Rows are one point carried round by a steady rotation, each followed by how many steps it has turned.
The counts run from 0 to 387.
[111 149 127 132 152 174 148 146  63 138 121 158 101 173 179 117  87 115
 104 118 110 139 159 130 105 121 156  98 133 149  98 173 141 120 129 153
 146 149 145 146 133 118  98  85  95 136 134 117  97 150 154 144 115 148
 199  91 123 161 122  93 154 127] | 24
[122 134 139 146 121 152 157 119  97 129 128 172 104 131 158  99 132 142
 151 129  92 139 129 125  82 147 135 120 127 126 111 147 119 112 127 193
 122 155 102 100 105  92  88 120 115 127 104 114 110 152 145 143  66 171
 192  99 129 188 126 116 105 117] | 99
[129 150 158 112 154 166 153 138  78 139 142 170 122 169 158  99  83 114
 107 112 120 125 153 135 112 110 129 110 136 168  92 173 158 136 141 162
 141 151 154 121 159 120  84  84 108 132 140 136 104 145 157 133 138 154
 181  75 123 162 131 109 151 132] | 26
[138 119 154 120 136 145 162 117  85 151 155 178 136 150 132  81  90 162
 149 112 105  90 119 161  96 132 142 110 142 180 123 165 120 139 124 153
 132 157 113 107 132  95 105 107  80 134 138 144 101 133 142 137  80 167
 195 110 160 161 103 111 115 139] | 121
[139 149 133 143 134 163 161 155  52 144 136 159 133 145 159  90  92 155
 100 119  64 124 118 130  93 103 163 113 162 131 120 146 140 145 123 153
 114 143 140 115 128  81 144  68 123 150  96 109  83 108 129 125 113 170
 175  95 125 148 126 121 119 127] | 170
[122 142 138 139 134 168 150 158  90 140 116 148 145 153 147  81  84 134
  96  89  96 151 133 104 114 109 142 119 166 141  92 156 140 150 136 176
 104 125 129 108 161 101 115  71 122 118  86 120 123 117 131 116 110 153
 171  62 140 154 129 110  85 153] | 163
[124 170 128 163 151 154 129 165  73 142 124 172 125 170 171 107  78 110
 114 117  89 144 156 124 116 124 169 108 136 153  94 153 159 134 120 162
 125 166 152 114 135 110 127  92 126 149 103  91 119 128 128 114 106 138
 191  90 136 138 130 116 114 155] | 35
[129 161 113 173 164 170 125 198  84 139 142 169 119 159 162 123 108 133
 147 134  86 158 152 132  94 133 145 107 161 119  87 174 138 122 145 151
 119 172 105 130 117 123 138 112 105 131  99 120  96 136 143 143  80 142
 167  87 144 151 132 120 143 147] | 195
[128 141 146 138 139 134 140 121  84 150 141 182 105 140 128  74 124 140
 131  84 114 134 128 158 100 147 122 129 136 162 109 151 121 120 125 184
 151 151 108  97 124  83  69  92 109 121 129 127 122 173 161 149  93 186
 168  97 138 175 132 132 121 117] | 103
[140 136 118 153 156 161 112 147  60 167 148 163 110 156 147 117  78 141
 138 140  93 136 148 139 103 129 150 105 131 170 122 167 131 133 118 149
 136 198 103 144 100 105 131 106 102 135 116 113 111 138 138 154  79 150
 186 109 154 135 127 113 144 159] | 378
[157 147 154 132 144 167 165 161  87 148 128 148 141 150 148  97  90 159
 112 105  80 115 129 140  90  83 136 118 153 164 116 164 158 150 120 162
 105 136 131 114 143  92 128  83 109 133  90 105  85 129 137 135 119 158
 171  94 141 167 125 132 117 142] | 168
[143 157 111 144 170 191 167 153 110 159 146 185 135 137 153 115 102 145
 121 127 135 139 142 125 101 132 107 126 139 172 103 181 130 136 159 183
 113 159 118 109 148 126  83 109 141 116  99 108 121 147 153  98 113 161
 180  93 128 161 131  98 108 145] | 50
[113 144 123 184 145 158 149 188  71 124 110 151 123 116 146  97  87 136
 134 106  95 143 132 137 102 129 156 133 179 123  98 158 117 139 163 138
 104 164 111 124 140 129 137 128  93 121  95 132 104 138 161 136  99 159
 174  66 138 146 125 113 133 148] | 325
[148 138 118 154 159 133 121 152  70 156 138 169 107 144 151  97  77 123
 127 131 119 171 148 124 122 149 143 117 141 150 109 159 122 153 158 167
 130 211 117 129 143 101 118 124 129 126 114 124 128 110 146 149  83 155
 188  75 157 134 133 122 123 173] | 372
[150 144 121 147 148 152 155 154  78 137 171 163 115 163 148 110 136 118
 146 118  88 126 126 132  92 135 109 110 135 147  98 169 140 135 137 171
 119 132 101 107 126  86  77 110 118 105  99 112 117 132 139 123 110 177
 199  88 154 165 119 104 124 163] | 357
[102 159 118 165 164 171 163 166  79 148 101 168 140 145 162  92  99 147
 118 115 113 132 125 159 120 141 184 109 175 138 130 147 102 136 140 173
 138 140 134 116 144 134 124  97 105 131 108 109  98 146 142 124  99 178
 165 101 135 154 111  93 114 105] | 312
[109 155 130 118 154 176 144 146  70 131 156 187 135 169 154 115 119 112
 149 152  86 140 132 146  88 127 130  99 142 129  85 158 145 119 132 188
 157 159 120 123 105 131 112 112 115 123 109 128  93 139 140 128  90 160
 166  88 117 166 123  80 145 101] | 205
[161 164 134 120 167 199 139 171 102 147 144 177 138 132 114  84  88 142
 147 130 103 141 142 132  86 103 115 137 147 145 107 167 128 141 129 193
 106 192 115 116 144 139 133 117 114 115  94 126 106 122 141 117  96 146
 162 100 147 152 143 120 120 145] | 62
[122 154 141 110 136 175 155 129  72 141  94 168 151 152 175  77  92 132
  99 125  90 151 143 110  92  98 160 104 138 134 116 144 127 151 128 195
 113 125 148 118 127 115 109  81 103 115 116 126  93 121 131 133 107 157
 164  84 115 150 127  96 112 118] | 158
[104 129 133 163 140 156 122 123  61 165  83 165 128 152 165  97  57 145
 130 107 112 130 158 141 104 135 142  94 176 163 123 141 128 156 143 158
 127 141 129 143 124 107 132 119  89 118 117 124 135 140 150 160  75 141
 177 104 127 140 116  88 114 138] | 136
[113 108 154 147 128 191 169 106 102 140 127 162 140 153 158  98 103 149
 125 102 110 111 140 118  86 128 134 108 135 159 123 176 129 113 120 185
 126 131 127 111 124 102  91  81 112 144 134 123 101 143 157 126  73 137
 195 106 126 189 132 112 112 122] | 281
[122 165  99 137 173 187 126 171  78 158 118 178 117 132 131  87  70 127
 124 123 115 171 146 127 101 129 118 124 160 139 108 152 117 132 140 172
 126 196 130 147 133 122 139 113 134 125  89 119 114 117 155 128  84 153
 162 109 117 134 152  99 124 126] | 59
[109 120 151 147 128 180 167 109  90 136 113 169 136 148 176  98  95 146
 121 115 109 118 137 126  86 131 157 109 128 151 128 166 123 114 116 186
 137 139 141 114 117  99 100  86 110 152 137 119  93 138 150 127  68 141
 192 116 125 183 138 114 115 114] | 282
[159 125 163 138 145 143 123 148  57 170 133 146 118 158 149  87  75 149
 129 102 103 122 143 130  93 107 133 110 177 157 113 153 148 175 152 151
 122 155 133 123 150  99 127  98 101 119 135 140 123 140 160 167 114 156
 156  58 136 159 116 121 146 133] | 8
[111 127 127 119 147 168 144 116 100 146 144 193 135 165 144  82 106 144
 142 122 113 107 145 141 106 165 121 105 157 155 106 162 107 150 145 167
 120 123 110 115 137 112  89 102  75 112 135 161 127 132 142 126  80 162
 174 103 144 151 101  72 108 144] | 127
[137 131 146 109 150 189 135 114  96 153 160 174 133 155 146 111  88 139
 147 157 122 118 149 126 109 138 105 111 115 159 105 184 134 145 143 184
 112 177  93 117 127 133  93 105  98 113 122 142 116 144 150 137  95 159
 174  94 139 164 106  82 134 157] | 386
[115 136 148 159 126 153 153 131  93 115 141 167  92 109 138  79 117 135
 144 109 108 127 138 145  99 154  99 142 136 128  96 167 125 126 143 159
 100 178  99 107 135  83  81 126 105 134 109 135 103 146 178 147  88 172
 189  94 124 173 137 131 125 158] | 96
[109 135 129 148 148 178 159 158  99 142 130 180 155 161 126  91  77 160
 126  94  83 125 118 140  86 131 137 106 152 159 105 149 139 133 112 154
 123 128 125 118 126  93 145  80 113 139 101 126  89 114 131 119  69 151
 179 114 130 149 130  93  89 118] | 299
[ 93 132 118 120 134 170 168 151  54 112 133 163 124 134 146  91 111 105
 118 123  92 145 114 130  94 125 138 120 170 108  82 154 116 120 153 165
 136 138 130 122 130 113 110 107 108 111 102 149  99 126 155 134 108 180
 171  64 119 157 126  81 135 114] | 335
[117 161 144 148 133 118 134 156  48 139 111 157 104 137 171  98  98 113
 120 105  98 165 142 155 124 102 144 112 162 136  80 146 144 138 154 159
 130 152 122 110 130  98 106 118 107 111  80 107 118 160 147 156 126 166
 166  59 127 156 118 127 140 151] | 343
[133 142 145 136 137 139 142 161  59 140 135 153 117 154 130 101  98 115
 132  84  86 148 125 145 107 100 107 114 170 157  81 143 155 131 139 163
 133 129 116 112 145  86 111 107 121 100  82 113 135 147 142 144 119 165
 169  57 135 163 118 113 119 143] | 345
[165 149 131 116 171 149 117 149  83 167 160 181 123 179 136  79 109 110
 135 132 110 148 144 133  98 131 124 112 136 158 116 151 131 154 139 198
 138 169 127 116 147 108  84 103 126 107 131 131 126 108 138 143 100 160
 171  87 163 152 134 113 129 145] | 369
[105 159 123 159 158 177 163 167  99 130 111 173 133 152 147  86  80 155
 118 113  94 124 132 154 102 140 159 113 138 148 125 155 126 139 117 139
 110 152 128 137 132 100 144  93  87 142 111 132  63 106 142 133  77 158
 192 132 131 143 130 103 116 133] | 301
[116 131 113 138 142 207 140 160  76 146 161 160 117 129 120 112 101 135
 143 129  84 130 125 130  90 132 127 130 161 133  99 174 109  98 122 171
 131 166  87 112 106 120 137  91 121 133  76 111 117 151 144 113  84 166
 162  98 134 155 126  94 111 129] | 69
[131 132 155 144 149 182 124 136  68 150 118 164 150 166 119  72  71 125
 137  95  89  98 145 134  86 120 140 106 167 168 131 147 127 160 119 179
 116 127 139 121 143 122 123 103  81 114 144 142 126 120 143 135  86 141
 171  98 150 146 126  92 120 136] | 139
[165 136 141 115 138 157 127 142  93 154 145 160 102 131 112  74  90 131
 141 111  97 121 133 125  89 124 144 139 143 161 124 162 112 136 106 180
 120 184 101  98 138 108 111 109  99 121 108 116 141 137 137 136  88 163
 184  89 171 150 120 126  95 163] | 245
[123 114 164 130 118 179 131 107  86 138 118 174 117 152 145  79  75 130
 141 123  91 120 150 102  86 135 122 107 171 117 119 148 138 142 120 185
 110 156 142 130 144  95 129 106 110 143 121 131 127 100 150 142  58 127
 183 103 131 167 141 114 100 139] | 270
[147 161 112 128 154 151 111 156  89 154 112 159  79 131 126  75  89 131
 134 112 107 151 156 126  95 136 127 134 132 154 112 155 118 142 119 165
 100 191  98 135 131 106 107 114  82 104  98 120 137 145 137 156  84 161
 189 101 156 136 123 118 103 175] | 243
[142 162 134 146 166 154 141 181  73 148 128 170 119 148 163  95  89 135
 125 134 116 158 140 146 108 122 145 112 175 119 110 157 136 147 161 170
 135 194 145 128 157 117 142 117 127 142 113 128  89 106 155 151  95 149
 157  84 133 157 153 135 147 123] | 189
[117 156 141 123 161 162 149 146  70 136 129 160 108 173 170 109  83 117
 105 111 124 133 162 144 113 114 138 102 130 164  96 173 152 127 141 151
 139 156 151 135 151 118  92  87  91 132 146 133 101 149 162 144 134 151
 184  85 122 162 127 102 156 140] | 25
[139 110 127 108 128 161 134 122  67 168 155 158  94 123 122  91  85 167
 145 122  95 112 134 132  88 119  96 127 154 168 112 166 124 134 125 145
 116 168  89 130 119  83 119 101  89 131 101 134 126 153 155 150  88 165
 178 106 133 154 112 106 114 159] | 250
[142 153 125 139 146 176 130 165  80 147 142 178 133 121 139  89  90 139
 145 158  89 144 133 119  94 117 159 134 148 117 109 163 111 134 130 187
 115 204 115 109 119 141 152 115 117 139  82 115 103 127 132 119  84 158
 158 102 148 141 141 127 116 137] | 64
[125 162 124 159 140 162 147 143  73 113 126 173 112 129 148  99  98 104
 150 149  85 129 133 133  84 144 129 124 100 129 109 142 135 135 121 173
 107 195 116 115 109 110 111 150 110 124  97 114  99 124 145 135  89 171
 213 111 123 147 124  94 132 149] | 224
[118 152 133 155 134 138 137 122  83 144 111 172  87 133 165  94 130 147
 138 115 107 145 149 152  98 143 139 112 122 141 116 149 115 117 125 172
 132 168 108 110 104  87  77 113  93 128 114 112 105 177 155 161  85 174
 189 114 121 175 132 133 127 131] | 101
